Each named move below is a turn or a mirror, shown by a few rows before and after it. Which moves, in which order, take the first row of each later pair to the second? The first pair is answered.
j_473:
20	5	14	2	-17	27	-1	-13	17	-20	25	4	-1	-11	18	-6	9	21	2	9	-10	8	-15	-7	-1	6	-14	18	-4	6	0	-15	21	15	1	-2	-10	-18	3	-6	-16	8	31	14	-8	15 => 22	7	16	-3	-17	20	-7	-13	15	-19	22	0	-8	-2	14	-3	9	23	3	18	-5	15	-12	-6	-9	1	-19	15	5	6	-8	-12	15	19	1	-1	-6	-13	6	4	-23	18	31	19	-2	17
-35	-22	0	2	26	-7	26	36	2	15	3	16	4	10	-10	-14	3	-11	0	16	-3	6	20	1	7	11	25	12	-11	4	14	-11	19	-5	1	-4	28	3	-9	-22	13	-21	-17	-13	-18	-21 => -31	-17	5	-8	24	-27	14	37	2	18	-4	6	-8	29	-18	-6	4	-9	4	36	7	18	26	1	-7	-1	15	3	9	3	-4	-5	7	5	-1	-3	37	14	-2	0	0	1	-23	-3	-5	-16
-10	19	-13	0	9	-9	-14	-3	-21	26	-33	-38	-7	-4	-11	16	11	13	23	28	1	10	6	9	4	-20	-19	-3	8	16	-15	3	-9	7	-8	10	-13	16	2	21	-16	15	-7	-5	22	34 => -17	11	-20	17	10	24	7	-2	-21	19	-24	-22	14	-36	2	4	9	10	15	-4	-14	-10	-1	8	29	0	-2	10	-26	17	18	-6	13	-9	-4	7	-28	-4	-11	-17	7	-23	3	-21	1	28
j_544:
-5	9	0	-4	9	-26	16	-2	5	10	-19	-13	2	8	-5	22	-5	-3	2	29	-7	10	11	7	-14	3	-5	6	15	25	2	18	-27	1	18	32	7	1	8	0	-15	17	-25	1	5	1 => 13	7	6	13	0	-2	28	3	16	-16	5	19	25	-25	19	7	-15	-12	-3	-1	-9	-8	-2	-4	6	16	0	17	-14	19	14	-3	-6	-9	18	19	-3	-11	-5	-23	8	-22	-15	-9	-23	-7
21	13	22	-1	-15	-7	18	-15	-33	-19	2	-28	8	-26	6	23	-34	-7	16	-18	-6	-43	-14	-24	-2	-13	-36	-27	-8	-26	-17	-15	-37	27	6	56	-28	13	-18	13	27	2	-14	-7	-23	5 => 17	14	20	-5	-12	-13	15	-16	-36	-13	-3	-35	3	-19	1	27	-31	-5	17	-10	-6	-40	-11	-21	-7	-16	-38	-30	-1	-23	-19	-9	-42	30	6	59	-26	18	-15	19	21	12	-16	-5	-16	8
-18	19	-13	14	18	12	-21	-10	-9	1	14	-2	11	-30	-4	-5	15	0	13	-1	7	25	9	4	5	-11	34	-8	17	2	-9	-29	-14	-1	-13	-27	-12	-2	1	19	7	30	34	7	18	23 => -16	17	-11	18	16	17	-18	-7	-7	-6	18	5	14	-36	0	-7	13	-3	12	-6	7	23	6	1	9	-9	35	-6	12	1	-7	-33	-10	-2	-11	-28	-15	-5	-3	13	12	22	37	4	11	22
-23	3	-1	-6	2	3	-8	-41	-12	18	-4	-27	-24	-1	0	8	27	-9	-2	-4	-7	-16	3	-10	5	7	10	7	-8	-38	15	7	-12	13	10	20	1	-2	6	-14	-6	-9	16	-4	7	6 => -18	2	2	-2	-1	9	-4	-40	-10	11	2	-18	-17	-10	6	3	22	-12	-4	-12	-9	-22	-1	-13	11	10	12	9	-17	-38	19	1	-6	11	10	16	-2	-4	1	-21	1	-20	19	-8	-1	4
j_360:
-10	-32	14	-13	0	-1	-3	-11	11	1	4	-10	-6	26	-24	6	4	-17	-18	-8	-5	3	12	6	-16	18	20	-8	-9	-16	22	3	-20	10	-5	9	23	-20	3	-17	-11	7	-4	8	5	13 => 0	-30	20	-15	-6	-4	-11	-13	13	-7	11	-7	-9	26	-23	5	5	-17	-15	-6	-1	8	10	5	-17	14	18	-14	-7	-20	15	2	-23	11	-8	2	21	-16	2	-7	-15	8	0	13	4	16
3	4	5	0	16	-15	-30	-23	-6	13	-27	-55	-33	55	3	29	2	-5	-12	66	-6	7	5	7	-7	-10	-13	-21	15	21	-19	5	-41	16	-9	41	-11	7	9	-28	-20	44	-29	2	20	1 => 40	12	28	3	-7	-6	-62	-31	13	-23	22	-14	-28	40	25	20	-2	-5	-3	54	12	29	-15	5	-6	-14	-7	-35	5	2	-46	-20	-34	13	-35	-7	-21	19	-9	-1	-26	31	1	15	-9	4
-24	-7	-19	10	6	-18	14	35	-9	43	-3	-6	-12	-9	-5	16	13	10	8	-4	-19	7	29	-4	1	-25	5	18	9	28	9	17	-17	-5	9	12	-10	-6	-27	15	-35	-6	17	-14	16	-7 => -7	0	-8	3	-2	-26	-1	28	-8	30	7	-5	-20	-7	-6	15	15	11	12	3	-11	15	26	-8	-4	-33	1	6	15	20	-7	20	-26	1	2	3	-13	5	-26	35	-45	0	22	-5	12	0

Between the rows of a pair lie two moves.
11	11	6	-3	4	-8	5	-4	-3	-13	18	-22	22	-32	16	4	-12	-3	-24	-12	-17	-33	-12	-19	14	18	-23	-1	-23	-22	6	-19	24	-17	3	24	-21	4	33	-18	-3	-25	-16	-19	32	17 => -7	9	-4	-6	12	-9	8	-8	-11	3	5	-36	18	-25	5	9	-5	2	-23	-7	-23	-31	-5	-12	11	18	-18	-2	-20	-18	15	-10	19	-16	6	33	-22	2	36	-20	-9	-17	-18	-20	42	20 -> j_544 j_473
-17	4	2	-18	6	-7	-16	-9	-9	33	-6	24	15	26	-19	29	-5	18	6	-10	-20	1	23	25	-15	-12	35	12	-10	5	47	-29	4	0	-10	-6	4	-14	-24	13	-5	9	3	-10	-10	-9 => -13	7	5	-23	5	-16	-21	-12	-11	33	-8	18	8	32	-22	33	-3	19	6	-2	-16	4	25	24	-20	-17	30	8	-2	3	39	-25	-4	4	-8	-1	5	-9	-20	23	-13	17	1	-6	-7	-7 -> j_473 j_360
-6	-1	1	6	15	-17	21	23	18	7	-9	2	3	27	11	4	-8	-16	-6	14	11	-8	5	-2	-6	-9	-21	18	18	19	-13	-11	20	4	4	13	26	0	1	-9	21	9	-16	-3	17	-10 => -14	-2	-2	6	19	-14	23	20	15	13	-13	-1	3	28	8	4	-5	-13	-6	12	7	-9	7	1	-4	-7	-18	20	15	21	-5	-9	20	3	6	17	23	-2	0	-14	20	9	-16	-6	18	-8 -> j_473 j_544
-17	2	22	-12	2	-32	10	-17	-11	-15	-5	-11	-20	-2	-26	-7	11	27	-20	5	-14	-9	-5	-13	-14	3	-9	-8	-12	9	-24	26	-25	10	42	19	4	3	24	-20	-2	21	-25	-3	-11	7 => -24	0	17	-7	6	-22	15	-18	-13	-13	-7	-10	-14	-9	-24	-9	13	27	-22	-4	-21	-15	-5	-10	-6	10	-2	-4	-23	9	-11	27	-18	4	43	22	0	-3	20	-32	3	11	-23	-7	-15	6 -> j_473 j_544
-23	1	-15	11	-7	4	11	20	15	13	-1	19	3	-21	35	-2	3	-4	-4	-7	-2	0	-17	28	11	1	13	18	-18	33	1	-26	22	-9	-19	-6	30	9	-27	-5	25	-4	15	5	3	-3 => -32	1	-22	10	-1	0	25	23	5	21	-21	0	-1	-20	26	-3	3	-4	-10	-3	-9	-16	-9	23	13	3	5	25	-14	36	12	-13	16	-6	-6	19	30	3	-18	-18	28	-3	-2	-1	11	-5 -> j_360 j_544
26	5	9	-2	-5	-6	9	2	-13	-12	-11	-12	3	-28	14	-13	-6	-9	-6	-5	8	-16	11	-20	11	-9	-40	9	-2	-4	-6	-4	-4	9	8	20	-14	1	13	7	3	-9	-14	-4	0	9 => 34	7	14	-3	-9	-7	-3	-2	-7	-18	3	-2	1	-27	16	-12	-6	-7	-2	-3	14	-4	7	-18	8	-12	-38	4	-1	-7	-15	-9	-4	9	-2	6	-16	7	8	19	-3	-7	-5	2	-5	10 -> j_544 j_360
-7	28	16	33	9	-17	18	9	-14	-6	4	6	19	-32	15	-36	4	-4	-2	7	16	-8	-11	-22	-3	20	-23	16	-7	7	0	-11	5	-30	10	20	-12	19	-32	-16	6	7	6	-18	0	2 => -23	25	8	31	16	-15	19	6	-20	8	-8	-5	16	-28	7	-33	10	1	-3	10	8	-8	-6	-16	-2	24	-20	16	-8	12	10	-3	2	-34	13	26	-13	16	-30	-21	1	12	6	-20	6	4 -> j_544 j_473
-16	26	-3	26	-4	10	-20	17	12	7	-8	21	31	-28	25	20	5	12	24	9	7	42	-9	13	7	-29	-17	17	-2	31	-39	-46	22	0	-21	-35	1	27	-23	29	16	1	20	-1	-1	36 => -45	17	-18	27	14	8	-1	25	3	35	-35	1	33	-15	16	28	9	13	21	15	-4	36	4	21	5	-23	-15	26	4	46	-21	-35	25	-2	-10	-12	10	18	-16	9	21	11	7	-11	17	31 -> j_360 j_544
39	46	-14	17	-9	-1	1	-14	-1	-10	-8	-1	18	-14	12	1	6	-23	-12	-30	19	-2	-27	-13	3	-11	-16	13	15	12	-25	1	7	-11	-4	-8	-18	10	17	25	8	-19	17	19	1	43 => 11	41	-26	9	7	-12	3	-13	-8	21	-34	-23	10	10	-5	14	13	-16	-10	-14	14	8	-14	1	-9	-14	-14	13	32	25	-21	15	-2	-8	0	5	-6	14	25	26	-2	5	10	19	23	43 -> j_360 j_544
16	11	-17	18	-3	-23	22	5	9	-17	-36	-1	24	-17	15	-25	-18	-17	-3	9	-21	-47	1	-9	1	-10	-43	38	19	-14	-7	-1	-19	-10	29	18	-13	4	5	-9	-9	-15	-14	-9	-17	5 => 24	16	-13	9	-8	-33	11	-1	7	-20	-32	-5	14	-12	10	-24	-15	-14	-1	18	-16	-40	0	-10	-7	-17	-50	29	28	-17	-18	3	-30	-5	27	17	-14	12	9	7	-21	-4	-15	0	-15	11 -> j_360 j_544
31	-16	15	8	-2	-4	20	-20	1	-28	8	2	10	19	19	6	-9	3	0	-22	-27	-18	10	-9	-10	26	-17	-22	-11	-53	-15	2	0	-15	19	7	7	-4	13	5	-6	6	2	-7	5	-1 => 22	-19	10	9	2	2	25	-21	-2	-22	3	-2	13	15	18	6	-6	5	-1	-26	-33	-22	11	-5	-6	30	-11	-19	-16	-49	-4	5	3	-20	20	9	3	-10	11	-6	-4	2	4	-10	3	-1 -> j_544 j_473
8	20	15	-3	-10	-12	4	-3	-5	4	-4	5	-3	-35	14	-5	14	15	12	-2	-6	-9	-15	-10	14	9	-3	15	-2	2	3	0	26	14	6	17	-9	-9	-11	-8	11	6	-7	-13	8	12 => 13	25	19	-9	-13	-21	-11	-8	-4	2	0	2	-12	-25	11	0	16	19	18	7	1	3	-16	-7	6	2	-5	7	6	-2	-10	1	20	17	-1	10	-7	-2	-10	9	-1	19	-3	-5	11	16 -> j_544 j_360
-10	-3	-7	6	2	22	-4	-6	2	2	13	10	8	-15	1	-3	4	3	-7	-18	-12	12	-4	10	5	1	20	2	-16	-5	16	0	15	-10	-5	-16	-2	0	-10	-10	1	-17	18	-6	-15	-3 => -3	-1	-2	0	-1	8	-17	-2	10	2	18	14	2	2	2	3	2	4	-2	-4	-1	29	-3	13	-10	-8	16	-6	0	-3	-6	-6	11	-5	-13	-26	10	12	-9	11	-7	1	21	3	-8	-2 -> j_473 j_360
8	-18	12	-10	-6	9	0	16	33	-12	43	40	13	35	1	2	-2	-1	5	-15	3	17	0	9	-17	26	25	-8	2	-8	0	-16	19	-7	-5	-23	31	-6	-14	-7	1	1	19	6	-15	-22 => -22	-25	-4	-12	12	3	17	22	23	18	7	10	9	54	-14	12	3	3	1	-2	-7	8	15	18	-22	28	23	-1	12	6	17	1	15	-6	10	7	41	-12	-2	-22	1	16	1	-2	7	-25 -> j_360 j_544
-18	-31	-17	22	6	20	13	36	39	6	25	39	25	-3	43	-13	-26	-19	-6	0	-6	28	-14	-7	-4	10	-6	6	-1	16	-17	-43	27	-5	8	-7	28	-11	-12	-31	50	-17	5	-19	-4	-31 => -18	-19	-17	-10	4	-25	0	22	8	20	-15	-23	-17	29	-1	0	-14	-13	-10	47	-5	22	7	-18	-26	-13	-39	-9	43	10	-34	6	-23	22	27	41	28	3	22	3	13	31	-31	-5	33	-10 -> j_360 j_360
15	2	9	-5	-11	6	-4	7	-8	7	-8	0	-9	-26	-8	-6	-9	-10	-5	10	-5	-22	5	-10	19	-10	-8	-4	-9	1	17	5	-9	17	16	5	-14	16	20	-1	-20	10	-5	-2	-10	14 => 18	4	12	-7	-13	2	-12	6	-7	7	-5	-1	-13	-22	-9	-3	-8	-7	0	15	-1	-13	4	-7	14	-13	-7	-9	-5	1	10	4	-11	18	11	-1	-12	21	20	8	-25	15	-2	2	-10	16 -> j_360 j_544
-8	-15	-9	6	7	2	2	2	8	9	8	10	10	7	-3	-2	1	5	6	-1	-1	10	6	18	-5	3	9	-2	-3	8	10	0	6	-10	3	-8	4	-3	-7	-8	-3	9	12	4	-3	-1 => -5	-11	-7	-2	4	-8	-3	-3	2	10	3	-1	-1	13	-9	0	4	7	6	9	1	9	9	15	-10	-4	3	-7	6	6	4	10	-5	-4	7	-1	3	2	-1	2	-10	19	7	8	2	4 -> j_360 j_360
